Here is a table of points, one per row:
   0.73  -0.69   0.90  -0.62  -0.94   1.19   0.01  -0.56   0.72   3.37   0.84  -0.69   0.26   0.86   1.07  -1.24   0.92  -0.70  -1.07  -0.20   0.09  -0.85  -1.51  -1.14
   0.33  -1.12   0.34  -0.70  -1.61  -0.43   0.97   1.64   0.30  -1.13  -0.14   0.54   2.52  -0.08   3.53   0.65   0.39   0.69  -0.58  -0.82  -0.44   1.21   0.30   0.52
   0.55   0.57  -1.18   0.04  -0.32  -1.05   0.44   0.75  -0.25   0.12  -1.02   0.77   2.09  -1.02  -0.83   0.09   0.11  -0.91  -0.62  -2.07  -0.58   0.79  -0.84  -1.10
  -1.05   0.14  -0.57  -0.56  -0.08  -0.11  -0.95  -2.33  -2.02   1.81  -0.55  -0.29   0.37   0.50  -0.02   2.18   1.49   0.01  -0.77  -1.61  -0.50   0.12  -0.89   1.12
  -0.33  -0.23   0.23   0.72  -0.02   0.78   0.88  -1.43   2.12  -0.74   1.42   1.72  -0.48  -1.10  -0.18   1.13   2.20   1.40  -0.37  -0.87  -0.22  -0.41  -0.90   0.23
  -1.13  -3.87   0.57  -1.43   0.71   0.44   0.67  -0.11   0.60   0.10  -0.75   0.25   0.02   0.29  -0.01   0.70   1.53  -1.79   0.31  -0.24  -0.38   1.04  -0.57  -0.68
   0.76   0.33   1.96   2.11   0.09  -0.33  -0.71  -0.60  -0.22   0.37   1.67   0.54  -0.42  -0.21  -1.30   1.00  -1.54  -0.84  -1.06  -0.75   0.18   0.85  -0.51  -0.47
   1.07  -0.30  -0.40  -0.14  -0.12  -0.38  -0.28   1.78   0.42   0.63  -0.84   1.04  -0.55   0.41   0.59   0.21  -0.23   0.11  -0.21   0.01   0.68  -0.03  -0.15   1.19
  -0.98   3.33   0.52  -0.89   0.71  -1.86  -0.01   0.94   0.74   0.76  -1.03  -1.08   0.07  -0.10   0.04   0.25  -0.41  -0.08   0.53   0.18   0.21   0.70  -1.02   0.77
   0.08  -0.70  -0.97  -0.18   1.14   0.14   0.53   0.15   0.09  -0.16   0.48  -0.82  -0.24  -2.29  -0.11   0.20  -1.52   0.03   0.49   0.09  -0.13   0.58  -0.43   0.86
  -0.36  -0.12   1.08  -0.16  -1.58  -1.66  -0.07   0.59   0.57  -0.82   1.22   0.94  -0.55   0.28  -0.24  -1.20   1.38  -0.83  -1.41   0.32  -1.79   0.60  -1.22   0.75
   1.78   0.35   3.47  -0.52   0.60   0.34   2.88  -0.04  -0.98   0.50  -0.46   1.85   1.46  -0.07  -1.16   0.23  -0.97  -0.83   2.33   0.53   1.43  -1.83  -0.22   0.23
   0.59   1.41  -2.09   0.17   0.60   0.29   0.65  -0.70   0.88   1.52  -1.13   0.54  -0.91  -0.19   0.62   0.24  -0.96   0.23   0.40   0.86  -0.87  -0.70  -1.61  -0.69
  -0.07  -0.05  -1.73   0.23  -0.38  -0.13   1.07   0.21  -0.19  -0.15  -0.36   0.90  -1.93   1.18  -0.50  -0.26  -0.72  -2.33   0.41   1.44  -1.74  -1.13   0.62   0.63
  -0.36   0.48  -0.44  -1.50  -1.64  -0.31  -2.31  -0.30  -0.47  -1.22  -0.45   1.38  -0.45   0.06  -0.14  -0.42   0.10  -0.90  -0.40   0.85   0.80   0.19  -1.26   0.23
  -1.74  -0.83  -0.93   1.66   0.66   0.42   1.03  -0.35  -1.10   0.83   0.36  -0.38  -0.29  -0.69   0.85   1.38  -0.95  -1.23  -0.31   0.38   1.39  -0.64   1.81   0.37
  -1.58   0.35  -0.39   2.73   0.08   0.66  -0.60   0.03   0.88  -0.36   0.54   2.07  -0.31  -0.82  -0.25  -1.50  -0.98   0.62   1.22  -0.04   0.05   0.21   0.91   0.59
  -1.30  -0.38  -0.14   1.09  -1.27   0.45   0.32   0.51   0.24   0.71   0.99  -0.13   0.57   2.81   0.44   0.98   0.42   1.20   0.32   1.65   0.90  -0.94   0.21   0.40
  -0.42   0.65   1.67  -0.27   1.49   0.69   0.30  -1.98   0.10   0.20  -0.35   0.57  -1.05  -0.66   2.38  -0.79  -0.03   0.81   0.23   0.16  -1.85   1.52   1.27   0.58
  -0.43   0.54   1.39   1.81  -1.44   0.36  -0.32  -0.50   0.18   0.47  -1.37  -1.74  -0.53   0.52  -0.81   0.15  -0.43  -0.97  -0.90  -0.16   0.02   1.97   0.08  -1.28
   0.54   0.16  -0.41  -0.20   1.43   1.56  -1.33   0.94   0.07  -0.42  -0.02   0.34   0.85  -0.32  -0.09   0.34  -0.45  -1.69   1.05   2.07  -2.11   0.43  -0.28   0.60
   0.28  -0.03  -0.04   0.97   0.37   0.75   0.13   0.11  -0.78  -0.22   1.07  -0.60   1.05  -0.18  -1.00  -0.16   0.80   1.95   0.20   0.93  -1.27  -0.41  -1.14  -1.43
  -0.25   0.59   0.94  -0.98   0.44   0.28   1.30   0.86  -1.17   0.19   0.51  -0.29  -1.06  -1.69   0.45   0.25  -1.52   1.62  -1.97   0.43  -1.03  -1.57   0.25  -0.07
  -0.61  -0.93  -1.22  -0.13   1.04  -0.76   1.04   0.96   1.76   0.01  -1.23  -1.28   0.66   0.41  -0.77  -1.43  -0.52   0.03  -1.50  -1.58   0.05  -1.01   0.16   1.47
  -2.28   0.95  -0.16  -0.39  -0.27   2.89  -0.38   0.18  -0.52  -0.22   0.32  -0.84   1.54  -0.50   0.45  -2.16  -0.30  -0.77   1.86  -0.21   0.82   0.20  -0.29   0.58
  -0.07  -1.35   0.60   0.19  -0.51  -0.14  -0.91   0.14   2.25  -1.21   1.21  -1.47  -0.70   0.89  -0.73   1.26  -2.31   0.33   0.82  -0.90  -0.87  -0.44  -1.13  -0.03
   0.48  -0.34  -0.73  -1.24   1.30  -0.21   0.09   1.16   0.49  -0.06   0.78  -0.37  -2.40  -0.24  -0.84  -0.91   0.78  -0.07   0.89  -1.00   1.41  -0.12   0.92  -1.58
   0.83   0.40  -0.99   1.28   0.16   0.60  -0.61   0.69  -0.51  -0.62  -0.68  -0.05   0.58  -0.63  -1.67   0.37   2.00  -0.13   0.56  -0.75  -0.49  -1.15   0.78   1.85
   0.06  -0.51   1.29   1.29   0.56  -0.24  -0.55   0.88  -0.15  -1.10  -2.94  -0.57  -2.97  -0.38   0.20  -0.61   1.14   0.80   0.76  -0.37   1.36  -0.39  -1.33   0.70
  -0.54  -0.58  -0.04  -1.56   0.53   1.05  -0.20  -0.68   0.76  -0.37  -1.12   1.41   0.49   1.17  -1.54  -0.15  -2.05   1.39  -2.31   0.47   1.13   0.29   0.14   0.98
  -0.52   0.31   0.79   0.90  -0.26   0.05   0.71   1.17  -0.37  -0.10   1.06  -1.20  -0.24  -0.97   0.89   0.32   1.22   0.21  -1.35   2.85   1.28   0.36   0.07  -0.37
   0.45  -1.04   0.49  -1.54   0.65   1.06  -2.43  -0.10  -0.61  -0.67  -1.22  -1.30   0.60  -0.66   0.38  -0.08  -0.62   0.46  -0.58   0.62  -0.41  -1.14   0.32  -0.93
   0.00  -0.82  -0.38   0.25   0.96  -0.44  -0.09   1.01  -4.73   0.05   0.67   0.54  -0.71   0.20  -0.42  -0.58  -0.36   0.76   0.03  -0.29  -0.35   0.36  -0.71   0.21
  -0.57   1.06   0.24  -0.94  -0.26  -0.12   0.78  -1.42  -0.89  -1.97   1.07   0.22  -0.61   2.08   1.20  -0.47   0.24   0.48   1.25  -0.58  -0.31  -0.28  -0.37  -0.90
   0.02  -1.47   0.24   0.50   0.38  -4.56  -0.04  -3.09   0.14  -0.22   0.54  -0.95   1.62  -0.44   0.33  -1.46   0.28   0.01   0.64   1.59   0.16  -0.34   0.53   0.23
   0.74  -0.31  -2.07   0.67  -0.17  -0.28  -0.30   0.27   0.18  -0.45  -0.73   0.20   1.14  -0.79   0.84  -0.57  -1.30   0.59   0.59  -0.67   1.30  -0.16  -0.94  -0.89
Along one direction, these points spread out more than along any other. Take the direction at right angles to it along which they spread out most. Then take the direction at right angles to both along which they spread out most. Go by this last direction. For each point below, how far along it does it lie, from 0 to 99? The average is 50, and the first point in the table lies past the average. One standard deviation of the points above along it is 16.
   0.69  -0.52  -0.16  -0.89  -3.51   0.94   0.43  -1.58  -0.31  -0.65  -0.66  -0.41  -0.65  -1.74  -1.16  -0.55  -0.61  -0.45  -0.25  -0.76   0.75  -0.27   1.31   0.42 49
   0.36  -0.75   0.01   0.30  -0.39   0.20   0.97   0.40  -0.74   1.10   0.21  -0.48  -0.31   2.16  -0.19  -0.73   0.21   0.55   0.96  -1.48  -0.83   1.90   1.52  -1.30 52
   0.33   0.50  -1.88  -1.57   0.08  -0.15   0.55   0.27  -0.23   0.15   0.68   0.46  -0.47  -0.34  -1.39  -0.12   0.47   0.76  -0.18   1.37   1.93   2.20   0.08   0.09 52
   0.33   1.11   0.27   0.25   1.80   0.21  -1.65   0.26   0.12   0.07   0.01   1.17   0.96   1.41   0.23  -1.54   0.56  -1.15  -1.83  -0.28   0.22  -1.52   1.67  -0.63 55
   0.99   0.80  -1.19   1.05  -0.65   0.42   0.92  -0.84  -0.29  -0.99   0.05  -0.54   0.03   1.09   0.90   0.74   0.50   0.41   0.24  -0.19   0.03  -0.73  -0.15  -0.65 48
   2.06   0.10  -0.37  -0.11   0.39  -0.33  -2.77  -0.09   0.13   0.94   1.39   0.59  -0.57  -0.31   1.16   0.45  -0.36  -0.60   0.65  -0.68   1.17   0.43   0.54   1.80 48
  -0.53   0.37   0.77  -0.95  -1.85  -0.86  -0.48   0.62   0.82   1.54   0.45  -0.85   0.50  -0.18  -1.31   0.34   0.13   1.86   1.28  -0.41  -1.46  -1.36   1.38   0.33 46
   0.80   1.55   0.33  -0.53   0.74  -0.44   1.04   0.20   0.40  -1.88   1.30  -2.38   0.67   1.06   0.38   1.14   0.95  -1.36  -0.93  -1.05  -0.13   0.59   0.31   0.24 49
  -1.44   0.71   0.15  -0.49   0.63  -1.41  -0.94   0.60   0.72   0.36  -0.85   1.43  -0.34  -1.17   0.04   1.39   0.15  -0.30   0.74  -0.27   0.45  -0.81   1.30  -3.21 45
   1.74   0.22   0.22   0.27  -0.27   0.43   0.20  -0.64   0.81  -0.04  -0.97  -0.77   0.70   0.39  -0.31   0.96   1.18   0.56  -0.12   1.42  -0.05   1.69   1.01  -0.59 49
